In the rows, zero is written as 128.
Named turns come first, each shown by rows before and after it. Which turns, in which order, take the first row of each pair that follows to the second? Write the first one first, as in the answered first pair.
j_762:
[122 110  89 131 143 185 116 147 136 132 131 112 129 141 131 169 125 142
 146 149 147 143 117] => [120 102  96 178 126 172 103 151 153 120 124 139 136 133 126 135 139 119
 149 128 149 115 134]
[175 114 107 114 120 150  94  93 134 145 137 118  63 129 133 123 111 127
 121 120  91 131 112] => [144 109 117 171 121  89 106 129 137 137 125 148  92 102 130 101 142  92
 125 107  94  98  99]
[ 96 136  61 124 120 151 109 140 160 116  99 158 153 142 142 100 117 168
 190 123 123 100 188] => [ 71 143  59 120 141 100 137 164 132 116  95 147 177 128 155 120 129 164
 179 135 124 105 149]
j_164:
[130 115 124 130 125 150 116 136 114 128 123 127 142 140 120 136 130 110
 133 126 127 106 145] => [140 116 130 130 114 143 112 130 120 128 121 128 132 139 115 129 124  98
 127 119 121 110 145]
[125 100 158 122  85 148 114 165 189  67 118 130 156 177 156  74 119 149
  89 149 178 166 141] => [ 80 139 100 108 145 206 142 189 143 126  98 113 184 157 126 126 155 168
 153 167 159 129 159]
[ 74 138  78 124 135 108 119 144 154 110 109 153 159 113 132 133 128 164
 160 126 103 127 134] => [ 88 142  81 137 141 110 112 118 142 142 108 158 128 106 112 137 126 138
 174 114  76 109 124]
[164 140 123 121 150 123 154  98 118 129 111  96  90 138  68 151 109 127
 145 150 115 139  96] => [175 133 140 122 127  98 151  98 135 107 121  99  85 146  85 130 101 130
 129 150 126 153  95]
j_124:
[109 129  84 133 116 152 133 130 156 117 144 137 143 143 106 121 132 151
 176 108 118  81 185] => [ 96 126 100 151 130 109 165 168 139 101 140 134 177 128 116 126 159 131
 165 121 136  78 157]
[ 89 152 102  86 155 146 172 148  93 152 120 105 138 127 131 170 154 139
 144 154 123 129 118] => [ 97 157  90  75 150 168 159 126 106 159 122 106 118 128 126 165 136 145
 153 149 109 135 130]
[ 99 156 123 146 129 163 140 120 127 116 133 119 147 142 103 137 146 105
 131 118 104 110 152] => [ 94 158 130 143 135 134 152 136 117 115 128 114 153 135 111 143 151  98
 125 119 114 118 135]
j_659:
[138 149 111  60 148 154 141 100 105 154 118  93 129 149 137 153 117 171
 114 161 132 145 143] => [111 156  93  67 162 134 149 119  99 160 113  99 146 132 137 158 127 165
 134 156 125 135 137]
[174 111 174 157 102 132 124 120 153 144 129 133 105 124 130  93 138 110
  76 112 131 112 150] => [147 110 152 127  92 105 115 139 176 113 127 135 120 134 163  90 119 149
  74 124 134 143 157]
[128 133 121  79 117 162 102 117 127 153  99  97  81 139 112 162  67 165
 148 105  84 165 132] => [100 143 103  84 127 140 106 139 130 152  93 105 100 130 122 165  74 171
 163 110  75 157 132]
Pairs:
Between the rows of a pair lie 2 to 4 turns.
[128 123 144 147 129 130 132 140 143 110 114 141 148 126 130 103 148 125
 127 119 147 114 139] => [145 119 159 124 135 109 141 119 124 114 126 126 116 130 141 121 123 119
 108 124 133 143 105] | j_762 then j_164 then j_164 then j_164
[159 114 136 136 118 130 103  93 131 146 131 141  89 115 107 113 120 103
 130 111  98 120 116] => [138 126 142 101 153 117 148 129  94 143 129 109 114 110 124 152 138 121
 114 142 115 141  81] | j_124 then j_124 then j_762
[101 124 132 134 137  39 145 145 114 112 131 132 125 109 153 130 113 116
  94 131  94 150  73] => [109 120 154 145 130  48 154 153 117 100 129 127 139 111 147 120 127 110
  79 133 114 153  76] | j_659 then j_164
[ 86 120 133 136 168 145 153 152 107 147 134 123 150 114  96 147 143 114
 156 131 156  94 150] => [127  97 178 149 129 143 135 137 138 103 148 131 135 129 106 109 127 110
 116 127 191 112 156] | j_659 then j_124 then j_659 then j_762
[115 134 112 102 149 120 137 125 106 140 128 116 123 126 134 156 123 133
 128 144  98 139 112] => [108 120 109 123 113 126 106 123 149 117 126 143 134 132 143 109 117 146
 141 127 111 127 154] | j_762 then j_164 then j_659
[143 157 123  85 141 193  85 100 152 116 128 106  92 119 147 153 118 155
 147 154 125 161 135] => [105 164  97  79 144 157  79 117 160 115 122 116 111 113 163 153 115 165
 163 152 109 159 130] | j_164 then j_659
[124 146  87  61 131 112 125 101 136 156 129 131 119 124 185 169  86 155
 110 141 118 173 107] => [136 143  98 170 121 163 114 105 151 178 118 186 141 102 123 118 147  85
 148  98 129  85 159] | j_762 then j_164 then j_659 then j_659
[172 130 141 144 140 158 139  94 113 158 132 121  83 135  86 133 131 109
 137 118 105 115 111] => [150 142 123 128 159 178 153 116 102 170 124 110 105 132  87 148 143 125
 157 132 111 112 117] | j_164 then j_164 then j_164 then j_164
[146  89 157 165 109 109 132 163 130  75 108 154 152 134 118  72 159  98
  91 128 190 110 168] => [131  92 142 163 114  95 132 173 132  71 103 157 165 130 123  72 164  99
 103 126 187 103 165] | j_659 then j_659
[103 151  99  70 158 129 164 140 105 128 123  86 135 137 143 167 120 173
 134 165 136 153 105] => [169 127 133 139 102 187 102  83 158 133 132 133  84 157  97  98 107 120
 143 116 127 110 162] | j_659 then j_762 then j_164
[130 122 186 140 171 147 143 142  84 145  98 129 145 152  88 129 134 110
 105 141 158 119 124] => [138 109 191 143 136 141 122 140 114 117 105 140 145 167  97 102 121 115
  93 136 175 128 139] | j_659 then j_762
[138 119 155 120 125 133 121 106 117 150 138 101  76 137 107 182  99 115
  93 135 120 150 132] => [113 116 164 150 138  77 136 136 107 144 135 116 102 115 114 176 125  93
 100 133 121 136 111] | j_762 then j_762
[130 162 130  78 169 166 163 130  71 122 138  88 140 148 153 171 129 175
  87 168 134 185  94] => [145 160 127  73 165 162 147 112  70 137 148  89 116 149 145 176 118 173
  99 159 106 179  87] | j_164 then j_659
[125 125 116 116  87 154 112 129 169 107 141 143 143 132 135 100 121 148
 134 140 166 116 175] => [110 132 124  88 118 129 149 154 136 101 144 111 162 125 150 139 127 158
 115 168 180 139 133] | j_124 then j_762
[152 179  96  74 139 159 106  83 141 123 160 116 108 154 109 149 118 142
 153 129 130 114 163] => [135 168 118 160 129  63 109 120 153 102 150 156 139 129 113 113 147  88
 151 105 128  74 141] | j_164 then j_762
[125 123 170 153 138 148 159 157 112 123 124 124 146 126 111 127 166 111
 121 144 169 122 114] => [ 90 126 131 111 144 139 153 167 121 118 119 114 158 138 134 145 147 153
 130 160 159 140 121] | j_762 then j_659 then j_659
[145 130 163 181 127 125 125 115 113 127 147 140 100 116 105 121 164  85
 136 114 135  91 136] => [166 134 157 137 133 176 119  88 111 133 149 116  73 140 107 141 136 118
 128 131 132 119 142] | j_762 then j_762
[105 101  97 150 123 210 137 111 137 105 138 142 149 136  87  98 147 143
 127 108 195  83 171] => [139  93 122 172 105 194 116  80 137 113 148 157 108 128  80  82 131 110
 118  84 165  81 151] | j_164 then j_164
[131 113 160 152 153 136 119 121 142 125 121 162 113 129 117  57 166 111
 113 159 138  90 145] => [121 129 157 111 189 105 153 132 101 142 118 124 103 120 126 105 165 119
 107 174 124 113  96] | j_762 then j_164
[163 101 138 147 114 233 111 104 155 148 143 138 146 147  89 110 113 128
 153 104 140 115 188] => [109 121 117 171 164 165 151 156 108 182 126 144 184 102  87 139 158  96
 181 101 114  75 141] | j_659 then j_659 then j_762 then j_659
[151  93 128  92 127 103 140 173 130 130 109 114 110 110 168 138 128 120
  84 137 137 151  88] => [114 114  78  82 139 124 130 178 139 146  97 120 127 112 165 148 129 147
 123 137 113 129 114] | j_124 then j_164 then j_659
[127 140  96 120 148 155 145 128 110 164 110 119 115 109 123 145 126 142
 150 122  98 148 130] => [143 116 116 148 100 126 110 113 160 125 120 152 113 124 135  91 110 135
 130 106 113 148 148] | j_762 then j_164 then j_659
[129 138 120  78 110  89 148  99 113  91 131 150 104 146 168 165  96 151
  85 105 121 185  75] => [131 151  99  95 118 117 129  71 106 137 128 163  76 131 137 172  92 129
 128  79  69 150  87] | j_164 then j_659 then j_124 then j_164
[128 126 173 112 117  80 129 157 141  91 143 130 136 120 179 104 100 124
  95 131 149 164 129] => [100 153 145 134 171 139 167 179  91 151 124 127 162  92 133 150 157 112
 139 134 143 116 130] | j_164 then j_659
[119 129 143 159 140  43  82 155 104 123  97  97 153 145 137 140 144 102
 112 147 124 141  86] => [107 140 125 154 157  65  91 157  91 136  87  92 160 137 127 154 153 108
 132 151 119 129  93] | j_164 then j_164
[155 115 151 152 127  75 123 123 125 120 122 145 120 118 127 115 133  78
 109 114 120 120 117] => [145 122 139  89 142  94 139 125 109 115 127 111 121 134 143 145 115 122
  94 147 133 165 103] | j_762 then j_164
[112 131 114 147 120 132 117 105 112 161 121 149  98 110 127 124 110 105
 147 104  82 104 121] => [ 81 137  95 113 125 165 132 132 132 133 117 134 148 129 145 124 115 164
 148 133 130 125 158] | j_164 then j_164 then j_164 then j_762
[130 118 104 136 110 211 122 103 129 131 124 130 160 144 109 136 143 155
 126 116 170 115 181] => [164 125 132 122 136 153 137  73  81 167 135 104  88 125 105 175 119 116
 105 101 109 135 103] | j_164 then j_762 then j_762 then j_164
[153 121 184 172  96  95 136 124 113 104 149 153 135 132 119 105 156  83
 109 116 141 140 121] => [133 137 160  97 117 139 159 137 108  98 148 111 157 151 138 146 143 147
 102 158 169 182 131] | j_164 then j_762
[109 121 135 174 137 143 145 137  95 185 121 124 126 120  78 142 149 105
 161 127 113 107 128] => [107 120 158 145 146 100 166 154  83 161 127  97 131 130 108 158 134 119
 125 151 129 150  88] | j_762 then j_659 then j_762 then j_762
[ 96 138 141 157 156 171 117  86 166 142 149 151 101 102 123 139  90 132
 152  68  99 108 133] => [ 72 133 161 152 162  87 144 121 154 106 143 145 125  92 159 143 100 129
 117  85 120 129  85] | j_164 then j_762
[107 132 150 128 123  84 142 146 137 122 133 115 150 138 160 141 130 122
  81 118 148 163  77] => [107 149 101  89 139 187 125 114 131 158 128  98 135 149 131 168 127 156
 129 129 132 157 124] | j_762 then j_164 then j_164 then j_659
[148 122 140 107 122 126 119 107 127 139 127 115  90 136 139 135 109 136
 121 123 126 138 118] => [109 128 128 109 144  95 144 143 116 136 122 112 128 118 146 153 129 138
 128 136 132 133 107] | j_762 then j_762 then j_164 then j_164
[148 116 143 104 124 118 133 126 118 134 132 110 113 128 133 134 116  97
  96 129 118 162  85] => [149 111 133 105  98 146 108 106 154 123 132 127 113 140 133 105 102 114
 108 120 119 161 126] | j_659 then j_762
[112 120 140 135 118  60 161 148 129  94 121  96 143 101 155 112 135 135
  66 130 131 173 111] => [143 140 105 124 129 195 138  88 113 164 116  93  93 109  95 139 127 134
 122 113  89 141 161] | j_164 then j_164 then j_762
[153 115 160 176 124 182 125 103 179 122 137 147 131 155 117  85 129 138
 106 134 157 109 142] => [ 85 128 111 169 134 127 132 148 181 116 119 160 183 136 144  91 138 160
 139 142 141 100 141] | j_659 then j_659
[101 124 111 164 109  83 112 135 142 120 117 161 151 109 128  88 133 110
 146 108 121  93 139] => [141 128 139 182 118 131 124 115 125 139 122 152 131 109  95  99 146  88
 140 107 131  80 143] | j_164 then j_164 then j_659
[135  88 111  44 107 129 118 126 145  88 103 102 124 169 169 131  86 174
  72 149  82 213  92] => [ 79 113  38  56 131 124 105 139 137 134  85 129 142 141 154 144 100 169
 147 129  26 160 111] | j_659 then j_124
[155 111 153 152  82 149 100 114 171 103 139 149 123 141 122  82 124 131
 113 117 154 127 158] => [ 91 143 133 136 150  84 160 178 109 127 121 118 163 103 138 143 160 127
 128 143 142 119 100] | j_762 then j_164
[ 86 138  78  93 157 165 150 140 117 152 104 131 162 140 135 166 125 178
 172 140 121 138 167] => [115 135 108 139 168 195 163 132  94 176 108 130 153 128  94 164 151 134
 174 129 125 103 167] | j_124 then j_659
[109 132 139 137 127  77 137 153 142  96 118 143 160 119 147 112 132 116
 106 128 142 139 108] => [110 136  93 121 115 145  94 113 165 119 115 157 136 131 128 108 113 135
 146 115 108 126 159] | j_762 then j_659 then j_124 then j_762
[156  88 129 130 100  77 107 105 133 118 136 143  86 115 146 116 133 145
 104  88 145 118 105] => [139 103 116 130 133  62 124 123 106 137 128 135  94  99 139 143 148 139
 114  92 127 109  87] | j_762 then j_659 then j_659
[105 106 165 140  82 128 127 127 141 150 153 160 181 136 160 110 149 141
 144 128 134 113 172] => [135 107 180 134  81 167 126 107 132 163 153 144 160 150 144 121 141 141
 137 135 138 120 178] | j_164 then j_659 then j_659
[163 109 180 128 125 123 155 127 120  98 154  87 130 143 123 121 130 117
  43 148 174 176  94] => [156 105 183 156 114 103 157 136 128  90 147 108 140 135 121 103 139  97
  50 134 174 151  95] | j_762 then j_762
[143 149 157  99 118  70 123 134 125  91 138 109 110 137 179 131  96 146
  77 167 161 190  94] => [115 186 107  96 181 138 144 137  65 176 119  96 113 109 131 190 128 135
 145 161 116 139 101] | j_164 then j_164
[207 123 172 147 117 203  99  98 138 139 156 137  88 146  88 113 115 112
 118 118 138 125 135] => [191 116 208 170 116 114 124 132 132 103 158 138 108 134 116 106 134  87
  81 127 160 142  87] | j_762 then j_659
[ 87 129 110 109 141 105 142 160 103 123 118  92 137 132 144 164 158 115
 127 138 142 139 118] => [ 92 130  81  89 122 131  99 132 135 128 124 106 114 147 148 146 122 140
 151 126 113 142 152] | j_164 then j_762 then j_659 then j_659
[122 150 115 111 142  86 145 120 115 159 134 120 130 116 132 133 137 105
 143  95  90 105  88] => [146 134 141 119 122  71 131 108 130 135 144 126 118 128 133 109 130  95
 118  90  97 118  81] | j_164 then j_659
[139 123 140 131 135 215 157 143 117 134 124 105 154 148  96 124 148 144
 101 138 171 125 144] => [121 130 139 130 156 170 178 166  96 135 119 101 168 138 106 140 155 139
  97 145 179 125 114] | j_762 then j_762
[135 125 151 121 127 101 139 141 125 113 125 124 114 129 136 120 128 121
 111 124 135 155 106] => [112 130 123 106 122 103 125 148 141 112 116 129 127 130 148 121 122 146
 125 131 128 155 123] | j_762 then j_659
[134 135 143 148 111  69 126 122 128  90 168 106 108 104 141 137 110 109
 112 113 107 183 115] => [ 98 156  89 128 151 128 141 133 101 134 151  95 132  93 120 179 134 133
 166 120  93 155 139] | j_164 then j_124 then j_164 then j_659
[134 122  99 173  96 146  62  92 156 141 107 171  88 126 111  97  80 126
 166  79  66 104 184] => [ 53 149  71 173 154 145 132 178 116 139  87 147 188 105 117 139 150 150
 188 123 111  88 176] | j_164 then j_164 then j_124 then j_164
[ 88 131 101  96 124 116 134 158 138  96 122 113 154 129 149 125 129 170
 141 141 148 146 122] => [121 125 114 157 116 109 102 124 129 137 125 147 107 102 111 105 136 101
 163  96  95 101 120] | j_164 then j_762 then j_762 then j_164
[147 109 170 102 134 120  82  72 169  87 132 144 121 204 158  49  73 136
 133 115 123 176 195] => [ 64 138 130  75 201  93 150 147 125  92 112 114 200 183 176 106 117 171
 156 157 147 179 173] | j_164 then j_762 then j_762
[124 135 108 122 151 163 102  71 106 198 118 133 117 126  99 168 125 124
 167 120  81 104 123] => [143 103 154 152  84  77  78  77 169 126 129 167 121 137 141  96 100 114
 119 103 109 129 114] | j_762 then j_164 then j_659
[137 100 144 134 107 116 115 109 141 107 153  93 134 109 165 109 103 124
 108 129  77 167 114] => [101 118 108 146 134 179 124 133 130 131 135  98 177  95 137 130 145 131
 158 135  89 125 152] | j_164 then j_762 then j_164 then j_659
[ 86 128 131 127 127 104 118 140 140 107 133  85 125 127 160 155  86 154
 100 103 139 118 100] => [ 90 134 116 119 123 159 105 132 156 119 130  87 126 137 146 150  85 167
 117 104 148 106 135] | j_762 then j_164
[145 116 150 129 111 120 119 129 146 100 137 124 125 147 127 115 125 120
 117 135 139 127 130] => [130 137 119 117 140 132 128 122 118 137 132 118 115 134 118 150 126 124
 147 129  98 117 120] | j_659 then j_762 then j_164 then j_164
[104 124 140 122 121  63 128 122 155 107 120 136 148 141 164 107 104 140
  97 129 141 132 107] => [109 140 130 157 162  99 143 118 109 167 111 130 137 115 119 140 139  98
 134 118 106  82  99] | j_762 then j_659 then j_659
[143 114 124 104  80 144  86 105 177  98 134 141 113 152 142  92  87 160
 117 125 143 154 160] => [135 124 102 132  96 173  84 103 172 134 124 158 121 141 110  95 113 145
 159 106 129 109 182] | j_762 then j_762 then j_164 then j_762
[126 126 141 116 121 178  85  94 187 117 174 156  70 133 138 129 132 103
  84 100 100 107 143] => [ 71 152 110  64 173 168 136 142 147 127 162 115 113 123 157 183 147 142
  94 140 108 123 113] | j_164 then j_762 then j_762 then j_164
[129 133 123 138 131  72 115 116 100 142 115 141 137 127 127 131  99 114
 123 110  89 121 123] => [142 122 135 119 113  78 106 105 114 116 127 133 135 143 139 118  85 133
  98 115 115 141 125] | j_124 then j_762 then j_659 then j_164
[147 178 134 109 109  93 116 148 125 126 149 127 140 120 168 135 100 172
 121 109 120 154 118] => [160 183 121 106 118 144 106 126 118 154 151 124 125 122 147 139  97 174
 139 102 103 145 138] | j_659 then j_762
[103 149 104 116 151 113 143 133 103 137 125 121 143 120 146 155 111 146
 150 129 111 133 115] => [127 147 106 126 146 146 134 113 103 158 127 125 119 124 125 150 111 129
 159 121 100 115 129] | j_124 then j_659
[ 93 131  98 162 114 154 113 156 162 125 117 153 164 141 114 108 144 139
 154 121 134  91 184] => [ 81 144 112 144 167 110 167 178 101 146 116 116 164 118 121 159 167 119
 139 143 129 107 116] | j_659 then j_762
[114 154 118 136 147  74 170 139  86 151 149 106 121 100 137 163 152 107
 130 138 107 126  70] => [125 151 117 115 152  91 171 127  82 154 156  95 114 108 134 175 145 119
 126 145 105 136  69] | j_762 then j_762 then j_762
[ 89 125 111  73 135 142  93 100 158 113 146 106 148 141 135 126  96 154
 122 199 116 176 116] => [132 127 132 128 148 145  91  69 124 170 151 122 101 112  90 131 113  79
 136 163  67 130  94] | j_659 then j_164 then j_659
